In the data rows, the value 128 means zero.
Some points:
[119 131 129 113 108 115 143 117 128 125 130 129 124 128 116 118 103 126 94 99 112 118 136 128 104 99 105 115 136
 172 165 182 171 215 220 174 148 122 109 103 111 95 134 111 141 134 180 193 208 223 206 212 166 153 148 106 154 106
 111 140 152 123]
[150 96 96 111 130 133 112 106 124 127 139 119 96 117 115 108 96 113 111 104 109 117 100 126 98 117 130 105 126
 132 108 116 121 112 129 118 163 150 151 150 169 184 192 168 182 203 204 187 155 139 131 100 101 112 113 107 105 150
 178 188 117 113]
[117 116 110 101 113 111 116 106 118 115 128 116 107 89 106 113 104 104 117 105 89 103 98 106 125 120 99 77 88
 97 162 225 230 152 102 70 96 110 105 115 92 101 102 100 101 113 109 135 145 184 191 198 161 137 98 111 111 109
 115 108 108 115]
[124 107 101 100 106 127 123 112 95 120 97 85 108 97 89 104 100 102 137 135 146 179 168 165 190 166 156 139 119
 67 87 104 128 132 191 192 170 146 134 107 95 116 119 106 94 98 92 107 120 116 111 85 96 98 108 91 108 99
 105 121 132 128]
[126 137 106 129 135 138 135 104 121 144 137 134 126 135 131 149 165 153 172 173 190 164 203 202 155 117 107 125 112
 134 115 130 130 126 114 104 142 122 151 181 169 191 173 141 116 88 91 114 123 137 113 114 99 106 107 118 134 127
 111 112 119 137]
[93 113 112 102 106 105 113 133 107 115 103 117 107 107 91 99 109 111 115 95 103 119 116 108 119 120 104 129 112
 124 120 118 104 114 113 107 84 85 74 81 123 149 194 229 201 148 97 96 99 112 116 112 104 97 104 132 171 181
 213 203 158 106]
[126 117 101 101 123 105 103 107 114 128 124 103 116 98 91 90 111 131 123 126 118 154 183 157 139 128 111 109 110
 135 126 97 99 96 117 105 97 107 93 92 102 99 109 91 137 121 108 97 104 80 129 153 208 218 218 194 148 109
 96 100 94 100]
[121 117 126 115 113 99 111 141 105 103 101 120 93 119 113 112 94 89 83 89 128 149 177 194 188 166 127 103 95
 116 136 109 102 108 99 125 106 179 174 213 212 151 127 128 142 139 162 166 144 139 133 107 106 93 107 131 92 106
 96 108 126 120]
[132 119 128 109 98 113 109 131 166 163 175 178 181 172 128 133 132 156 190 139 147 181 152 120 141 116 93 102 121
 125 119 133 85 123 110 116 132 120 175 157 133 140 105 121 83 128 106 127 117 105 118 124 129 95 100 114 126 120
 122 123 132 118]
[125 113 131 137 127 167 197 203 214 163 171 149 116 122 125 108 128 96 104 148 140 153 173 194 173 166 183 158 143
 127 139 124 119 121 121 111 128 99 113 89 112 127 103 123 113 130 122 96 113 129 168 173 152 138 139 110 119 165
 126 122 118 125]
[159 154 142 100 124 117 133 85 113 133 141 147 163 181 193 201 181 208 165 192 180 169 173 170 199 209 190 191 164
 139 135 140 136 110 119 98 87 109 106 134 112 103 119 99 132 127 128 125 116 124 97 140 124 129 124 111 139 131
 155 157 138 99]
[240 237 203 185 161 165 160 190 163 163 138 124 102 87 105 99 127 117 109 95 109 93 110 113 91 92 89 129 113
 112 101 101 117 114 126 114 115 127 111 115 122 94 96 107 112 107 92 115 125 119 100 106 114 119 108 82 84 96
 123 114 116 115]
[132 124 110 120 108 105 132 91 130 128 130 162 172 192 195 185 164 141 101 101 111 81 111 115 93 124 117 107 106
 120 144 148 173 174 149 162 117 94 127 137 85 134 135 158 167 169 103 110 107 98 117 87 120 91 132 123 102 99
 92 124 130 138]
[108 101 119 120 107 123 116 120 116 120 125 105 118 113 118 99 112 112 111 115 115 102 115 110 115 111 117 126 126
 113 118 107 117 114 103 118 102 116 122 167 156 150 142 104 98 96 115 113 104 98 123 149 184 181 147 124 121 159
 191 214 255 255]
[97 110 104 104 98 119 124 105 116 118 123 106 115 104 118 123 162 125 130 141 108 82 108 103 124 89 94 142 125
 105 125 102 100 98 115 104 84 85 92 118 94 106 97 111 152 192 215 202 185 139 98 88 99 93 106 119 156 178
 136 104 115 114]
[141 137 121 101 146 123 120 117 126 146 117 114 134 131 110 114 114 102 118 142 115 102 98 88 126 120 125 148 122
 125 101 97 112 108 136 166 166 178 177 162 170 198 161 193 191 181 160 178 204 216 208 240 205 170 139 149 112 117
 110 97 123 132]
[118 111 123 111 116 113 154 123 124 134 130 133 116 143 165 179 201 208 176 186 139 132 104 116 115 87 87 110 111
 115 125 117 94 87 132 165 171 191 125 115 81 81 110 88 119 113 102 105 85 118 141 118 124 91 88 106 120 118
 117 130 131 124]
[179 187 218 222 237 239 212 163 148 125 111 99 113 127 106 122 108 115 124 121 104 121 111 87 123 107 107 96 103
 110 133 127 118 127 121 122 101 97 115 121 126 143 146 147 154 150 157 122 111 91 106 115 125 112 111 108 103 96
 103 121 121 119]
[125 112 126 115 100 119 125 115 112 99 116 128 128 164 187 184 145 101 103 90 102 108 75 113 137 97 108 122 134
 112 103 128 96 103 115 103 131 121 115 137 133 151 175 169 122 122 128 113 81 114 97 138 170 212 187 154 142 105
 95 89 98 109]
[109 140 145 150 115 104 120 129 138 102 127 119 130 85 126 127 146 161 174 185 167 190 174 160 146 138 140 110 118
 113 114 137 138 133 137 137 167 182 167 141 132 132 174 201 217 220 189 148 137 108 100 104 109 131 113 113 126 97
 114 104 137 161]
[109 95 100 160 113 156 104 193 108 135 75 124 114 154 146 165 173 223 204 123 195 149 127 112 75 140 151 123 138
 67 110 98 133 123 62 131 99 93 111 103 117 83 114 157 103 109 134 197 189 180 208 131 143 167 193 140 123 121
 108 126 100 122]
[116 128 121 121 117 114 131 154 147 167 199 199 229 186 192 168 163 139 121 132 95 111 101 88 90 104 121 113 113
 99 127 116 117 104 133 112 103 128 123 148 215 199 189 125 131 100 113 94 126 122 140 102 100 109 118 119 118 115
 105 110 122 120]
[151 115 122 136 140 138 65 149 90 103 125 137 138 151 149 137 178 106 185 152 142 146 127 131 158 120 134 189 199
 224 245 209 210 194 203 190 151 151 78 79 135 127 93 117 113 121 123 117 133 108 117 85 142 131 104 163 82 151
 161 120 107 135]
[93 107 111 107 146 105 80 119 143 93 103 101 122 130 167 199 190 167 163 125 93 88 130 127 118 165 157 93 107
 177 68 69 103 167 125 86 136 98 126 60 136 114 63 109 99 93 144 100 123 117 84 163 86 114 88 103 76 98
 126 116 129 140]
[206 189 170 154 153 124 126 115 124 118 109 122 124 126 115 133 101 103 112 118 110 122 107 125 119 115 130 97 121
 122 117 133 112 99 107 102 119 117 110 79 97 101 94 102 111 119 114 126 129 129 121 102 85 114 171 233 242 216
 166 166 188 204]
[88 106 112 137 177 177 204 210 221 225 198 173 141 117 110 112 95 108 112 100 106 100 107 133 160 188 187 188 187
 186 146 145 135 125 114 126 116 124 107 125 87 94 123 118 120 110 123 138 116 124 96 98 101 121 120 149 130 98
 122 120 129 128]
[107 119 114 101 117 105 127 103 120 109 116 110 97 96 94 81 70 99 141 236 247 173 100 82 66 95 115 116 120
 137 128 135 132 147 137 130 118 108 108 122 117 115 108 106 104 105 116 102 96 114 94 115 108 128 146 138 107 103
 104 114 117 110]
[140 156 169 146 126 117 101 118 118 121 129 117 116 113 120 86 108 138 111 99 113 87 116 112 106 146 125 110 109
 96 106 120 150 178 149 192 191 168 153 171 137 149 160 135 109 100 135 121 95 96 99 125 107 128 148 179 183 206
 153 119 114 87]
[95 115 107 131 135 139 142 126 131 112 111 124 115 102 113 136 129 110 113 114 105 111 107 108 111 112 110 123 109
 119 125 126 140 145 163 154 167 193 236 208 185 131 86 96 101 111 97 91 120 129 122 127 158 170 192 180 202 180
 205 181 128 116]
[124 123 115 118 98 112 119 102 106 113 87 91 107 106 94 106 98 130 91 92 93 101 110 106 117 158 202 215 243
 217 215 191 161 141 117 127 148 150 188 160 160 143 141 134 123 114 99 110 102 86 106 110 93 100 118 75 131 106
 85 103 117 128]
[124 157 178 192 144 122 112 79 93 79 118 127 129 101 121 96 113 104 106 113 122 136 130 153 157 167 169 169 162
 154 126 108 86 102 107 117 113 97 103 117 91 114 122 95 89 121 121 129 161 195 209 156 170 118 110 125 108 112
 125 124 111 111]
[104 110 123 147 159 147 125 131 115 149 163 182 201 201 150 113 78 95 82 109 141 154 150 140 118 101 105 117 106
 103 108 105 127 103 108 118 125 129 119 89 88 82 89 106 119 113 117 124 123 108 97 118 105 121 92 87 120 124
 129 120 105 123]
These points spread out most along one direction. Take the direction at right angles to it along which they spread out most. Go by this last direction. How many in every 100 of the points above lie lower along it than each point below? Round to a whole number. More than half of the points above lie lower than the first one.
[93 113 112 102 106 105 113 133 107 115 103 117 107 107 91 99 109 111 115 95 103 119 116 108 119 120 104 129 112
 124 120 118 104 114 113 107 84 85 74 81 123 149 194 229 201 148 97 96 99 112 116 112 104 97 104 132 171 181
 213 203 158 106] 22
[206 189 170 154 153 124 126 115 124 118 109 122 124 126 115 133 101 103 112 118 110 122 107 125 119 115 130 97 121
 122 117 133 112 99 107 102 119 117 110 79 97 101 94 102 111 119 114 126 129 129 121 102 85 114 171 233 242 216
 166 166 188 204] 6
[132 124 110 120 108 105 132 91 130 128 130 162 172 192 195 185 164 141 101 101 111 81 111 115 93 124 117 107 106
 120 144 148 173 174 149 162 117 94 127 137 85 134 135 158 167 169 103 110 107 98 117 87 120 91 132 123 102 99
 92 124 130 138] 63
[121 117 126 115 113 99 111 141 105 103 101 120 93 119 113 112 94 89 83 89 128 149 177 194 188 166 127 103 95
 116 136 109 102 108 99 125 106 179 174 213 212 151 127 128 142 139 162 166 144 139 133 107 106 93 107 131 92 106
 96 108 126 120] 75
[132 119 128 109 98 113 109 131 166 163 175 178 181 172 128 133 132 156 190 139 147 181 152 120 141 116 93 102 121
 125 119 133 85 123 110 116 132 120 175 157 133 140 105 121 83 128 106 127 117 105 118 124 129 95 100 114 126 120
 122 123 132 118] 56
[93 107 111 107 146 105 80 119 143 93 103 101 122 130 167 199 190 167 163 125 93 88 130 127 118 165 157 93 107
 177 68 69 103 167 125 86 136 98 126 60 136 114 63 109 99 93 144 100 123 117 84 163 86 114 88 103 76 98
 126 116 129 140] 59
[117 116 110 101 113 111 116 106 118 115 128 116 107 89 106 113 104 104 117 105 89 103 98 106 125 120 99 77 88
 97 162 225 230 152 102 70 96 110 105 115 92 101 102 100 101 113 109 135 145 184 191 198 161 137 98 111 111 109
 115 108 108 115] 38
[124 157 178 192 144 122 112 79 93 79 118 127 129 101 121 96 113 104 106 113 122 136 130 153 157 167 169 169 162
 154 126 108 86 102 107 117 113 97 103 117 91 114 122 95 89 121 121 129 161 195 209 156 170 118 110 125 108 112
 125 124 111 111] 31
[150 96 96 111 130 133 112 106 124 127 139 119 96 117 115 108 96 113 111 104 109 117 100 126 98 117 130 105 126
 132 108 116 121 112 129 118 163 150 151 150 169 184 192 168 182 203 204 187 155 139 131 100 101 112 113 107 105 150
 178 188 117 113] 72
[140 156 169 146 126 117 101 118 118 121 129 117 116 113 120 86 108 138 111 99 113 87 116 112 106 146 125 110 109
 96 106 120 150 178 149 192 191 168 153 171 137 149 160 135 109 100 135 121 95 96 99 125 107 128 148 179 183 206
 153 119 114 87] 25
[125 112 126 115 100 119 125 115 112 99 116 128 128 164 187 184 145 101 103 90 102 108 75 113 137 97 108 122 134
 112 103 128 96 103 115 103 131 121 115 137 133 151 175 169 122 122 128 113 81 114 97 138 170 212 187 154 142 105
 95 89 98 109] 47
